Named turns come first, each shown by rows before and after it. Which turns, in which order, take the first row of each pair that follows to the second? Write the first one first, as in the answered first pair.
Zire (before |-> after):
[ 1.76  0.11  0.53 -1.19  0.47 -0.04  2.02 -0.80 -1.44  0.10 -1.08  0.52
  1.71 -0.35  0.30  0.48  0.55 -0.56  1.00 -0.27  0.60  0.12  0.25  0.09
 -0.50  1.66 -0.86  0.20] |-> [ 1.78  0.53  0.78 -0.79 -0.09 -0.34  1.64 -0.49 -1.56  0.15 -0.84  0.07
  2.15  0.15  0.04  0.08  1.23  0.19  0.41 -0.38  1.53  0.24  0.16  0.25
 -0.36  1.61 -0.81  0.19]
[-0.37  0.08  0.65  0.78 -1.27 -0.90 -0.79 -0.91 -0.75  0.31  0.87 -0.96
  0.95  0.89  0.25 -0.91  0.80  1.19 -1.70 -0.05  2.09 -0.82  0.93  0.00
 -0.18 -0.02  0.28  0.33] |-> [-1.52  0.38  0.20  1.76 -0.33 -1.72 -0.82  0.90 -0.30 -0.44  0.00 -0.93
  0.48  1.11 -0.27 -0.35 -0.27  0.67 -2.16 -0.40  0.62  0.18  0.07  0.32
  1.25  0.06 -0.75  0.07]
[-0.34 -1.07 -0.22 -0.43  0.19  1.22 -1.30 -0.84  0.20 -0.68  0.57  0.07
 -0.58  0.69  0.81  1.08 -2.62  0.48 -1.12  0.29  0.17 -1.21 -0.26 -1.58
 -1.44  0.26  1.77 -0.03] |-> [-0.03 -0.80 -0.08 -0.16 -0.19  0.82 -1.38 -0.87  0.05 -0.40  0.94 -0.50
 -0.40  0.85  0.75  0.81 -2.23  1.17 -1.49  0.23  1.23 -1.21 -0.09 -1.42
 -1.53  0.11  1.89 -0.08]
Bobo (before |-> after):
[ 0.71 -0.04  0.47 -0.01 -0.53 -0.44  0.91 -0.86  0.90  0.38 -0.82 -0.04
  0.71 -0.48  0.42 -0.46 -0.23 -0.79 -0.28 -0.19  0.00  0.19  0.31 -0.12
  0.61 -0.41  0.11  0.65] |-> [ 0.67  0.13  0.40  0.07 -0.52 -0.77  0.86 -0.27  0.84  0.41 -1.00  0.04
  0.58 -0.21  0.40 -0.23 -0.21 -0.68 -0.24 -0.34 -0.08  0.47 -0.10  0.12
  0.87 -0.50 -0.10  0.60]
[-0.64  0.22  0.10  0.75  1.13 -1.49  0.62  1.58  0.93 -0.55 -1.38  1.42
 -0.69 -0.08  0.17  2.24 -1.05 -0.27  0.49  0.34 -1.67 -0.01 -1.30  1.20
  0.20 -0.99 -0.32 -0.49] |-> [-1.51 -0.12  0.13  0.50  0.38 -1.17 -0.62  0.70  2.02 -0.96 -0.84  0.89
 -1.47  0.29 -0.30  1.52 -1.85  0.17  0.16  0.45 -0.87 -1.31 -0.33  0.71
 -0.11 -1.19  1.45  0.34]
[ 1.88  0.38 -0.31  0.06 -0.54 -0.41  1.77 -0.55 -3.07  0.57 -0.31  0.23
  2.11  0.16  0.88 -1.37  1.02  0.87 -0.73 -0.61 -0.24  1.97 -1.08  0.24
  0.65 -0.53 -3.44 -1.61] |-> [-0.75  1.42 -0.22  0.96 -1.76 -2.00 -0.23  1.23 -0.89 -0.54 -0.30 -1.15
  0.98  1.55 -0.08 -0.64  0.53  2.33 -1.77 -1.00  0.86  1.28 -1.49  1.12
  1.30 -1.66 -2.42 -1.92]
Kig (before |-> after):
[ 0.00 -0.28 -0.21 -0.29  0.05  1.00 -0.31 -0.89 -0.59  0.65  0.24 -0.64
 -0.15  0.16 -0.15 -1.22  0.12  0.55 -0.56 -0.10  0.30 -0.67  0.38 -0.86
  0.29  0.38  0.73  0.62] |-> [ 0.49  0.11  0.10 -0.48 -0.28  0.77  0.14 -0.64 -1.00  0.90  0.28 -0.68
  0.33  0.02  0.17 -0.50  1.10  0.84 -0.19 -0.08  0.87 -0.53  0.36 -0.09
 -0.25  0.00  0.56  0.00]
[-0.34  0.35 -0.41 -0.14 -1.39  1.18 -1.41 -1.87 -1.14  1.05  1.59  0.43
 -0.40  0.07 -1.37  1.59 -1.11  0.41 -0.73  0.09  0.09 -1.78 -0.42 -1.26
 -0.60  1.65  0.55  0.67] |-> [ 0.28  0.57 -0.18 -0.40 -1.56  1.15 -0.85 -2.01 -1.77  1.53  1.58  0.57
 -0.09  0.03 -1.01  1.75 -0.53  0.60 -0.42 -0.12  0.29 -1.64 -0.53 -1.05
 -1.01  1.68  0.14  0.39]
[-0.22 -1.86  0.36  0.20 -0.23  1.95  0.71 -3.27 -1.72  1.08  1.72  1.17
 -0.53  0.48  0.39 -4.19  0.79 -0.92 -0.89  0.58  0.58 -0.19  1.72 -2.47
  0.72  0.96  1.95  2.34] |-> [ 1.23 -0.28  2.07 -0.50 -1.84  0.99  1.82 -2.48 -2.15  2.35  1.38  1.24
  0.81  0.24  1.73 -1.33  4.03  0.40  0.72  0.99  3.11 -0.05  0.69  0.46
 -1.36 -0.15  0.92 -0.26]
Then:
(2 to 4 turns a pair)
[-0.88  0.30 -1.23  0.01 -1.13 -0.53 -0.31 -0.31  0.95 -0.09  0.29  0.01
 -0.58 -0.64 -0.11  2.69  1.13  0.31  1.59  0.11  0.20 -0.57  0.83  0.42
 -2.17 -1.23  1.11  0.01] |-> [-0.93 -0.21 -1.88 -0.07 -0.48  0.19 -0.39 -1.08  1.19 -0.44  0.41  0.25
 -1.03 -0.98 -0.33  1.81  0.07 -0.26  1.50  0.11 -0.45 -0.90  1.42 -0.61
 -1.77 -0.84  1.57  0.98] : Bobo then Kig
[ 1.01 -0.46  0.60  1.95  1.84  0.15  0.16  1.33 -0.61 -1.08 -1.23 -0.86
 -0.48 -0.68 -1.75 -1.45 -2.26 -0.67 -0.59 -2.11 -1.67  1.84 -1.37 -2.11
  2.37  0.37 -0.65  1.75] |-> [ 3.13 -1.33  0.90  0.00  1.15  2.30  1.04 -1.71 -1.54 -0.12 -0.15 -0.14
 -0.04 -1.73 -0.62 -1.79 -1.28 -0.88  1.23 -1.25 -0.11 -0.43  0.48 -2.76
 -0.18  0.37  1.28  2.10] : Zire then Zire
[-1.90  0.56 -0.15  0.25 -0.25 -0.78 -0.58  1.35  1.44 -0.56 -0.57 -0.75
 -1.01  0.24 -0.07  1.14 -0.81  0.18 -0.32  0.30  0.16 -0.01 -0.36  1.10
  0.11 -0.98  0.26 -0.04] |-> [-0.71  0.26  0.36 -0.29 -1.23  0.02 -0.64 -0.86  0.51  0.28  0.45 -1.11
 -0.20  0.26 -0.02  0.00  0.15  0.99 -0.24  0.59  2.01 -1.06  0.68  0.61
 -1.05 -0.75  1.19  0.31] : Zire then Bobo then Zire then Zire
[ 0.48  0.62 -0.31  0.27 -1.11 -1.38  1.53 -0.01 -0.05  0.58  0.42 -1.41
  1.01 -0.13 -0.25 -2.00  1.38  0.92  0.36  1.79  0.96  1.25 -1.25  0.47
 -0.12 -0.06 -2.29 -0.42] |-> [-1.46  0.60 -0.81  0.87 -1.26 -1.60  0.01  0.92  1.62 -0.46  0.22 -2.13
 -0.32  0.59 -0.85 -1.78  0.02  0.96  0.03  1.83  0.50  0.57 -1.06  0.47
  0.57 -0.60 -1.05 -0.12] : Zire then Bobo
[-0.67  0.40  0.32 -1.17 -0.45 -1.49 -0.20  1.14 -0.35 -0.18  1.23  1.18
 -0.84 -0.76 -0.12  1.59  1.54  2.42 -0.76 -0.24  1.00  0.40 -1.09  2.03
  1.36  0.38 -1.48 -1.79] |-> [ 0.46 -0.68 -0.15 -2.65  0.47  0.16  0.70 -0.76 -0.36  0.09  1.41  2.47
 -0.89 -2.02  0.77  2.04  1.04  0.98  1.19  0.57  0.10 -0.96 -0.26  1.71
  0.02  0.86 -0.69 -1.23] : Zire then Zire then Zire
[ 1.01  1.34  2.23 -1.18  0.13  0.66  0.26 -0.72 -0.12  1.17  0.54 -0.38
  0.94 -1.02  0.36  0.46  0.76 -0.07  1.86  0.46 -1.45 -0.13 -0.58  1.34
 -1.42  0.95 -2.25 -1.95] |-> [-0.07  1.52  1.49  0.23  0.99 -0.05 -0.24  0.91 -0.08  0.38 -0.01 -0.75
  0.50 -0.48 -0.55 -0.33 -0.49 -0.39  0.40 -0.41 -2.82  1.40 -1.22  0.81
  0.59  1.36 -3.12 -1.58] : Kig then Kig then Kig then Bobo
[-0.10  0.46  0.69  1.45 -1.60 -1.14 -0.57  0.89  0.69 -0.48 -0.35 -1.16
  0.09  0.58  0.40  1.38  1.92  1.20 -0.96 -0.15  2.52 -0.11 -0.15  1.15
 -0.55 -0.34 -0.73 -1.05] |-> [-1.30 -0.63 -1.18  1.95  0.75 -0.70 -0.76  1.35  1.05 -1.83 -1.06 -0.61
 -0.94  0.19 -0.33  0.29 -0.98 -0.95 -1.79 -0.35 -1.24  0.75 -0.06 -0.71
  1.56  0.67 -1.12  0.45] : Zire then Kig
[-1.08 -0.35  0.64 -0.34 -0.92  0.52 -1.11 -0.63  0.73 -1.15  1.30 -1.49
 -0.69  0.53 -1.42 -1.08 -0.23  1.65 -0.81 -0.03  0.84 -1.50  1.01 -1.56
  0.45 -0.06  2.01  1.14] |-> [ 1.46 -0.60  0.43 -0.56  1.10  1.02  1.84 -0.46 -2.08  0.06  0.28  0.18
  1.01 -0.95 -0.33 -0.80  0.27 -0.51 -0.16 -0.42 -1.78  0.96 -0.15 -1.86
  0.98  1.33 -1.37  0.49] : Zire then Bobo then Bobo
